Each path below is one point turned by a fixed rotation once a step. After each direction that follows a path, write how fast that rotation turns it, in degrees per step (0 if it stays still).
Each turn is a multiple of 5 degrees from 10 to 175, or 0.
Each row of a path follows its step; steps can be skipped.

step 0: [-14 -47   6  27  -6   5  18 -52 -13  -9   0  -9   4  -6 -14  17  10   6
  -2   6   5  -7 -13   9  -9   0 -11 -20  15  13  -5 -16  49  -9   5   1
 -23   9  -3   3   4   2   3  -7 -25   4   3 -19  20  29   8]
step 4: [ -6  -2   3  -5 -12  19 -10  16 -34   0  -9  -8  54   5 -18  -4   7 -27
 -24 -16   1 -21  40  21 -28 -20  -8   2  -6 -18 -18 -13 -16   6 -29  -7
   0  12   2 -10   8  -2   3  12  11 -20 -14  -5  -4 -13   2]
step 5: [ 14  -9 -26  14 -39   4 -16  24 -15   8  -1   8  -8  19 -18  -5 -19 -31
 -25   8   7  26 -18  12   9   6  14  -7  17 -22  11  26  12   9  -7  -7
 -16  -5  17   3   0   1  34  19 -15  35   5   1   8  -2  24]
step 8: [ 14  16 -11  -9 -12  16 -20 -26   4  -5 -27  17 -19  -3 -22 -17 -11   0
  12   0   0   5   5  -5   9 -13   0  21  12 -18   1   9   7 -24  29 -13
 -39   5  13  39  -1   3 -35   1  -2  20 -43   0 -14   6  10]
step 15: [-12  32  41  14  12   7  -1  -6  -6 -13  22  28   0 -26  20 -12  -4 -17
   3   9  -6 -13   1  -7  29  -3  12   1 -32  14   0 -29 -15   8   3  14
  -4  24 -20  -9 -16 -19   6  22  27   1  27   9  14   7 -20]
step 16: [  8 -12  17   1  -1  25  -8 -18  -7  19  -4 -15  15 -12  13  11   1 -32
  34 -40  36 -20 -17   8 -18   3  -9  -4 -30 -13  -9   7 -21   5  29 -23
  15 -12   8  -8  -4  25  13   3   4  17 -17   8  20  -4   8]
step 29: [-24   8  -7 -16 -11 -15 -21 -25   4  -2  -4 -10  33  -7 -14  -1  24  18
   4   2  23 -19 -22 -41  -7   6 -17 -10 -22  24   4 -28 -14  -1 -19  -5
  10 -11   7  -5 -22 -12  -1 -21  13  25  29   1 -14  10 -23]
step 39: [ 14 -24  17   2 -15   4   4  -8  -6  -3  -9 -39  -9 -12   5  -2 -11  -5
  17  12  -4  10  15  29 -51  -8 -15   3  23 -14  -3  29   0   1   5 -20
   1  15  -7  13   1  21  -1  -5 -12 -42  35   2  12   5 -14]
[ 11   1   3  -2   1   3   2   3   1  -2  -6  10   0   3   4  -1   4  -6
 -10   1  -7  -7 -11  -2   6  -6   3   5   3  -3   4   8  -4   4  -4   8
  -6   8   6   8   5  -1  -3   2   8   4   1  -3  -2   2  -4] -> 110
[ -4   0  -7 -10   3  -2 -14   1   3   4  -2   1  11  -4   1   9   2   1
  -4   6  -3  -6   0   2   9   0  -2  -2   2  -2   5  -5  -9   0   5   4
   0   2  -1  -1  -8  -5   9   0   5  -6  -2  -2  10  -6   2] -> 130
[  2 -11   3  -5   6  -4   6  -5  -5  -7   5   7   1  -3   3  -4  -6   6
  -6   1   7   5  -3  -7  -5  -4  -4   7   0   0   4  -6  -6 -11   2  -1
   5   3   2   9   2   0  10  -5  -5   2  -6  -2   0  -7   0] -> 40
[ -4  -3   7   0  -6  10   1   2  -3   5   1   0  -2  -4  -2   1   5   8
  -3  -2  -9   6   4   3  -4   7   9   1 -10  -8   5  -3  -4   0   2  -3
  -9   5   3  -5  -3  -5   4  -9   3  12  -6  -1  -1  -1  -4] -> 100
[ -9  -3  -7   5  -7   0  -2   4  -7 -11  -9   2   3  -2   0   3   1  -5
  -6   0  -4  11   0   9  -7   8  -4   4   8  -1   1   0   1  -5  -1  -4
  -3   1   4   3   5   3  -3   1  10  -5   3   8  -1  -7   7] -> 20
[ -4   3  -5  10   2   9   0   1  -5   5  -2  -7  -3   1   3  -3  -4  11
  -1   4   6 -11   3  -3   5   3   1   0   5   1   0   4  -7  -9   3   5
   1  -2  -1   6   7 -15  -5  -1   5  -1  -2   6  -8  -4   0] -> 65

step 5: [-33 -22  21 -12  49   2   5   2   1   8 -15 -11   7  21   3  20  12 -17
  -3 -19 -14  31   4 -24 -14  -6 -31  -1  10 -12  31   0 -13 -13   9  17
  18   6 -13  25  -8   0  18  -8  18 -20  16 -22   8  31 -16]
step 10: [ 21 -41 -19  22  30  -2   7 -15  27  -7  -5 -22   8 -26   1 -14   0 -36
   1  -2   4 -11 -22 -33   3   3  -4  -6   7  13  -1  12   6 -25   0 -18
  19   6   8 -15 -32 -19  13 -27  -2 -18  16 -22 -27  -2 -17]
step 11: [  6   0 -19  13  12  56  -4   1  11  16   4  -5  -7 -20   7  27 -29  -4
  12  13  -3  11  -9 -20   8   2   4 -14  -5   7  14 -12 -11 -24  14  11
 -39  13   4  17  21 -12 -28   3  36   0  -8 -34 -14 -11 -31]
step 14: [-18 -35  -4  35  33  19  -1  -9 -13  21 -13 -29  -5   6   6  -8  11 -13
   6  14   5  -8  27 -35  12   7 -26  35 -26  17  22  11 -20   0  13  -3
  15   4  13 -18  -2 -15   3  -5  -2 -15  20 -19 -18  25  -3]
step 15: [-12  -9  -5  16   9  22  14  -6   4   1   3  -7  22  -8  -6  32   5  -9
 -19   3 -10  15  -1 -23  -9   2  43  -6 -18  34  34  11   0 -23   4  24
   1 -10 -20  28   7   7  10   9  18 -27   2 -40 -11 -36   8]
step 30: [-16  -8 -16  35  18  12 -45  -2 -20  10 -15 -24  -1  18  45  -2  -5   2
   6  -3   3  -8 -15   4  35   6 -21  11  11  -2 -17  -6 -37  -5  18  14
  15  -5 -18 -16   2   6 -34 -13  10 -10  -7  18 -11  31 -12]
step 32: [ -4 -10  18   1  11 -11  10 -57  15  -6 -33   2  13  -6 -14  17  -7  16
   7 -18 -11   6 -18 -47   5  -2  19 -18  -7   2  16  14 -21 -13   0 -22
  -3   6  -7 -17  19   3 -11   9  42   1   2 -37  11   7 -19]
step 39: [  3 -14 -43  26  15 -22 -21 -10   6   0   0  -4  -5   0   9 -28  -6 -11
 -17 -27 -43  -5 -38   2  26 -15  10   7  -4  13  11 -20 -17 -28  13   4
  11   6 -18   7 -21 -15 -11 -15 -10 -34  18  14   8   8   2]
[  6   1   6   5  -8   5  -7  -5   3  -4   7  -3 -10  -4   3   1  -1  -6
  -3  -6 -14  -3   6 -11   5  -1   2   7   0  -1  -5  -5  -4   0  -2   9
  -6   0   0  -1   4   2   3  -3   2  -2   5   3  -3 -12   4] -> 90
[  8  11 -10   2   1  11  -7  -2   2   7   1   1   3  -9   4  -5   3  -1
  -2   1  -3   0 -11  -2  -1  -2   3  -2  -9  10   8   3   0   4   6   2
  -1 -10   1   1  -3   2   4   5   0   6   3   2   8   1  -1] -> 90
[  4  -2  -5   0   4   2   2  -6  -8  -8  -7  -1  -7  -3 -14  -3  -4   0
   2  -2  -6   3  -5  -6 -11  -2  -2  -9   3  -2  -4  -3  -1  -6   3   5
  -7  -1   0  11  -1  -3  10  -5  -2   2  -7  -3   0   5   0] -> 65
[  4   4   0   0  -6  -3   1  -2   2  -4  -5  -1  -1  -7   0   4   3   1
  -8 -13   2   1  -7   3   3   6  -4   4  -5 -14  -2  -6  -3   1  -1  -6
  -1  -4  -1   7  -3  11  -4   0   1  -6   9  -3   2  12  -6] -> 10
[ -1  -2   3   4  -1  -4   9   4  -2  13   3   2   6   2  -3   2 -10   4
   5   3  -9  -3  -3 -10   1   3  -7   5  -1   7  -4  -9   5   7  -8   3
  -2   3  -1   2   3   4  -1  -3  -1   3   0   0  10   7  -7] -> 160
[-2  3  2  4  4 -6 -4  4 -3 -1 12 -1 -9  3 -8  7 11  5  3 -3 -1  1  4  3
  9 -1  3 -3 -1  8  5  2  5  4  4 -2 -7  1 -2 -3  0  6 12 -1 -3 -6 -3 -6
 -1  6 -7] -> 35
[  2  -2  -6  -2  -6 -12  -1  -7  -4   8   5   7   8   3   5  -4   3  -2
  -8  -4  -1   5  -3  -8   0  -6   7   3   5  -5  -1  -2  -5  -6  -3 -11
  -5   0  -2  -6  -2   2  10   3  -2   1 -10  -1   2  -3   0] -> 110

step 1: [ 47   5   6   5 -29 -33  34 -10  24   7 -14  10  -4 -10  -4  30   9 -10
 -32  14   1 -14  13  11 -30 -11 -16 -14  22  -4 -17  -1   5   9 -12  11
 -19  -9   4  26   2  36   4  21   3  29  27  24  -9  -1  31]
step 3: [  5  -9   5 -31  20  39  26  39  21   5  -2 -10 -31  13   2 -19  50  -3
 -36   5 -19 -14 -15  -3   2  25   3  -9  15  21  29  -5  10  -4 -13   0
 -24  -4  18  -3 -17  -2  28   5 -27   9  -6 -10   8 -10  10]
step 11: [  5 -16  -3  32  33  26   8   8 -15   0   7 -29  37 -14  13  22  -9  -6
 -24   3  -1  13  -4 -12  34   8  27   5   9  -1 -28 -19 -18 -12   6 -29
 -12 -11  28 -49   2  28  20   2   5  16  -8   7   7 -22  19]
step 21: [-19 -16  21  -9  38  25  -7   1  -6  -5   2  57 -38   1  17   9 -13   1
  29  -6  -9  30   4  12  -5  31   0  -5   0  14   8  -9   1  -4 -31 -30
  21   6   5  -8   9  -7  -4 -38   3 -25 -11 -24 -15  10  16]
step 23: [ -5   0  -1  34 -12 -11   0 -32  12 -16 -12  13  11 -25 -27  18  26 -12
  19  -2   1   4  27  10  41   0 -12  18   1 -34  -6  14   8 -22  20 -33
   2  -1 -19 -35  15 -18  -3 -26  31   1  19  -3 -22 -30  -2]
step 27: [-13  -3  -6  15  12 -28   9  47  16 -12  11 -26  -8 -24  -8  33 -19  23
   0  25 -19  25  19  37 -13   4  35 -15  12   4 -15 -20  -5  -9 -15  -4
   3 -40  15 -16  -7  -7   9 -26  12 -12   5   5  31  -6  11]
step 28: [  8 -12  -1 -30  19  -4  -5  34  44 -14   6  -4 -40  -5  31   8  23 -47
   1  -8 -10 -10  -1  13  16 -11  24   0 -13 -16 -26  -5  -2   4   9   7
 -25 -15   0  17  17  27   1 -23  28   5 -22   7 -18 -26  -7]
step 38: [-41  19  -6  -1  12  -5 -20 -16 -21 -13 -24  11   2  14  12  30  11 -19
  -4  24   3   2   0   1  -5   4 -28  18  -7   2 -32  13 -10  -7 -18 -13
 -41   3  46   9 -10 -25  43 -10   6 -16  25  13  25   6  13]
[ -2 -11  -2   1  -2  12  -2  -2   9   0   0   0  -5  -3  -4  -9   2   0
   6  -3  -9  -6   0   7   9  -4  -6   5   1   0   0   3   2 -12   1  -1
   3   1  -2  -2  -7   8   4   0  -8   4   7  -2   0  -8   2] -> 55
[ -5   0  -9  -3   6  -3  -3  -5   1 -13  -1  -4  13  -3   9   3  -3  -3
   1  -9 -13  -3   9   0   3   2   1   1  -1  -5  -1  -1  -4  -5  -2 -11
   0   3   2   1   1  -3  -5  -1  -2   2   2   6   4   8  -1] -> 25
[ -1   2   4   6   2   8   2   1  -1   1   2   0   6   6  -6   9  -4  -9
   1   6  -5  -4   1  -4   3  -3   2  -1   8   0  -5   4   3  -7  -4   3
  -6 -14 -11   6  -5  -6  -2  -2   5   5   2  -6   0   8  -6] -> 95
[ 4  3 -4 -6 -7 -3  2 10  9 -4 -7 -5  0  2 -1 -5 -6 -5  3  4 -3 -7 -8 -4
 -2 -3 10 -5  6  4 -8 -1  1 -1 -1  0  7  5 -5  0  0  4  3  0  7  5 -6 11
  8  0  7] -> 25
[ 2  7  6 -1  7  3 -7  1  3 -1  5  3 -6 -6 -7 -6  1  2  4  8 -2 -6 -5 -2
  8 -4  2 -4 -6  1  3  7 -5  2 -3 -9  1  2  7 -1 11  0 -6 -2  6  9  3  3
 -9  7 -5] -> 155

step 5: [  0 -20  -5  36 -10  -5   7  13   9 -10   0 -12 -16 -26  27 -14  38   8
  19 -31 -43  15  -4   8 -31  22   3   1 -53  14   6  19 -14  -7   6   5
   5  -1 -22   7   2  13   6 -26 -16 -23 -10  -8   2   9  11]
step 14: [  6   2  17  -2 -15  26   8  25   4  11   6 -11  17  20  28   4 -27  16
 -13   7  21  31  -4 -21  -1 -36   0  20 -12 -22  -9  -8 -26 -15  -1  17
 -13   0 -25 -21  22 -18  -1 -51   4  21  -9 -10  11  19 -30]
step 15: [-18  -8 -48 -17  -1   3   0   5 -15  -2 -10  19 -26   9   9  16 -14  10
 -16 -12 -33 -29  16  -5   5 -17 -23  -5  34 -18  20   0 -28   5  20  23
 -24 -17  13  14   2  17  -6  23  19 -39   1  19   2  -9  11]
step 17: [ 15  10 -33 -29 -29  41  17 -26 -10 -30 -10 -17 -14  -9  22   1 -13   0
  -2  -9 -40  34  -3  -1  14   9  27 -21 -23 -10  15   4  26   2  26  -5
  -2  14   0 -13 -15  -3   3 -18 -18  15  -8  -3  -7 -31 -15]
step 21: [ -6   3  -5 -33 -11  29 -13  26 -35  10   6 -18  28 -41  -2   9 -10 -11
   1  -7  17 -25   1  11 -11  -7  11  -4 -27  12 -33 -12 -18  -8 -39  24
  -2  -2   3  28   7  25  -7  13 -17  11  -2 -14 -20 -35   0]
step 22: [  1  -2 -11 -29 -27   7  30 -20  -4  -7 -20  13  22  13 -15 -32   3  12
 -10  -8  -7  29   8 -16   4 -17  10  -2  21   1   8  11  11   4  27  11
  -9   9  21 -14 -11 -28  61 -28 -18 -11   9 -38   3  -8   6]
step 39: [ 13  15  25   7   8 -23   0  -5  -8  -9 -27 -20  -4  13  -7  -2 -18 -24
 -42 -19  26   5 -17  29  30 -12  10   5 -28   8  -6  -2  -3  29 -20 -21
  -2  -4 -17 -21 -33  30  11 -20  38   9   4  -8  -6 -13  -1]
step 40: [-19  23  -7  -6  -8  -5 -25 -27  -7 -18  11 -31 -32 -28  11  13   9 -29
  11 -21  -1   5  16  -8  -9   2 -16   3 -14  12  52  15  20  -8  14  24
  -5   0  13  20  22 -15  20  12 -22  -2 -34  -5 -20 -11 -23]
[ 13   8  -2 -13  -4   1  -5  -1 -11   0  -2  -6  -1   7  -4   3  10  -5
  -1  -2   9  -6   2   4  -5   0   8  -2  -4   1   7   3  10   0   0  -3
   4   6  -2  -4  -1   1   5  -1  -6   0   2  -6   1  -5  -1] -> 80
[ -6  -2  -5   6   6   1  -8  -6   1   5   4  -8   0   9   4   2   3   0
  -3  -6  -6  -5   1 -13   4  -2   2 -10  -3   2   0  -6   0   0   4   3
  10   0  -7   2  -6  -3   6   7  -6 -10  -3  -4   1   3   2] -> 145
[ -4  -4  -9   3   8   0   5  -3   1  -3 -11  -1  -9   6  11   3   3  -4
   3  -2  -1  -5   2   0   4  -3   0  10  -5  -3  -3   3   3  -7   0   2
  -2   4  -4   3  10   5   0   1   7   6   5 -10   5  -1  -9] -> 10
[-9 -1  1 -5 -1 -9 -2 -5 -1 -4 -1  4 12  7  3 -8  7  0 11  1  6  4  1  5
 -2  3 -3  1 -3 -7 -2 -5 -2  9 -1  2 -6  1 -8 -7  2 -5  8  3  0 -3 -4  4
  4  2 -8] -> 175
[ -4   2   2  -3  -5   2  -6   3   1   0  -6  -5  -9   8  10   4   1   2
   1   8  -5  -3  -8   0 -10   2  -7  -3  -1   7  -4  -5   0   4   6 -13
 -14  -3  -2   5  -7  -3   1  -4  -1   2   2   3   3  -1   2] -> 35
[ -2  10   1  -5   1   8   4  -2  -4  -4   0   5  -1   3   5   1   5   3
  -1  -3   3   2  -5   0   1   1 -11  -9   5   1   3   2  -2 -14  -6  -2
   6  -1   3   0  -8   5   1   7   9   0  -7   5  -4   3 -13] -> 130

step 6: [ 31  -3 -16  21   5   7  11  24   2  24 -13  29 -10  13  33 -10 -16  12
  -2   1  16  -1   2  30 -12 -15  14  12 -18 -13 -18  24  23   4  -8 -26
 -30   1  -1  45  -5  27  10 -19  14  -2 -14  22  -4 -14  -4]
step 11: [ 13   6  -1  -9 -18   8 -10  46   2  10  -5   5 -13  -3  23   0   6   7
 -25 -20  13   7 -17   2  38  13  36   8   0   4   0   1 -11  16  11 -13
 -31   7 -14  17 -20  19   9  22  19 -52  16  -5  11  -5  18]
step 13: [ 25  28 -13   4  -2  22 -13  10   3  33 -22  -6  -4 -35  -8 -15   0   3
 -23  16  17 -19 -17  21  -3   5   1   2 -13 -40   4  57  13 -20   6  -9
  26  -4 -12  19  14 -16  -4   0 -13   1  11  15  -4   6  -5]
step 16: [ 10  12  -6   7   6  12  -1  22   6   9 -28   3  -7 -19   5  12   2 -19
   1  19  18   2 -26  -7  16  -8   1 -19   1 -18  39  42 -11 -24  34  -2
 -17  25  14  33  -4  20  10  -8  25  -1  35  14   9  13  -7]
step 20: [ -6  30  -6 -10   7  20 -22  27  11 -35 -21  15  13 -12  10  22 -23 -18
  -4 -16   5   6 -22  28  -9   3  15 -11  12 -29 -14  25  -4  16 -11  18
   0  14 -16  30   6   0 -21  29 -31 -11 -21  -3   8   0 -16]
step 27: [-19  -3 -15 -23   5  -5  -5  22  11  -6  21  -2 -22 -20 -18   5  -7 -13
 -18  10  13   4 -43   4 -26  25   3 -11  -2 -22  -1  11 -30   5  10  14
 -24  37  14  10 -19 -29  22  27   3  -3  14  15  25   4   3]
step 30: [ -1  13  10  17 -18  12  10  30  -6  44   1 -12 -19 -30 -17   4  15  -7
 -14  -5   7  11  -9  -4   4  21  10   0   5 -14 -17  28  -5  21 -38  16
  -3  13   0  21 -33 -37   1  19 -15   6   8  19  25   9 -13]
step 34: [ -5   1   0  -2   7   0  -9  41   6 -13 -19  11 -29  14  11  -2 -20  42
 -22  -1   0  25  -6 -33  -8   3  10  -2  -9   3  -5 -10  -6  21 -24 -21
 -39  29   0  15  16  -2  -7  16   1 -19  35  -3  -1  13  20]
[  3  -2   9  -2   4   1  -2  -7   2   5   1  -7   1  -5  -1 -12  -4  11
   1  -3  -2  -1   2   0   6  -1   0   9  -1   5   0   4   7   4 -12   1
   5   9  -7   7   6  -1   5   2  -6   4   5   5  -6   0   2] -> 65
[ -1   2   0   2  -4   7   3  -5  -1   7   7  -2  -1  -3  -5  -3   9  -2
   5   8  -3   5  -5   7  10  11  -5   3   1  -6   7  -3   2   0   8  -1
   4   7   4   2  -5  -6   5  -1   5 -10   1   8   4   8   0] -> 130
[  1   2   9   5   6  -9   6   3   2  10   1  -5  -5   0   8   3  -4   0
   2  13   2  -1   0  -3  -6   0  -1  -1   2   3   4   1   4   5   8  -7
   4   9  -7  -8   2   9  -1  -4  -1  -4 -10  -2  -3   0  -5] -> 110
[ -2  -5   6   9   1   1  -7  -3   5   5   2   4   4  -1   1   6   3   5
   0  -3   4  10   3   3   1  -4   5 -10  -2 -10   4  -7  -2   8  -2  11
   2   2   0   4   3   8  -6   1   7   8   2   5  -4   5 -10] -> 175
[ 7  4 -3 -5  1  7  0  4 -1 -9 -1  8  1  2 -8  2  1  5  5  3  1 -3 -5  1
  2  2 -4  0 10 -3  0  6 -2 -3  9  8  3 13 -5 -4  8  5 -3 -3  0 13 -2  6
  1 -8  3] -> 95
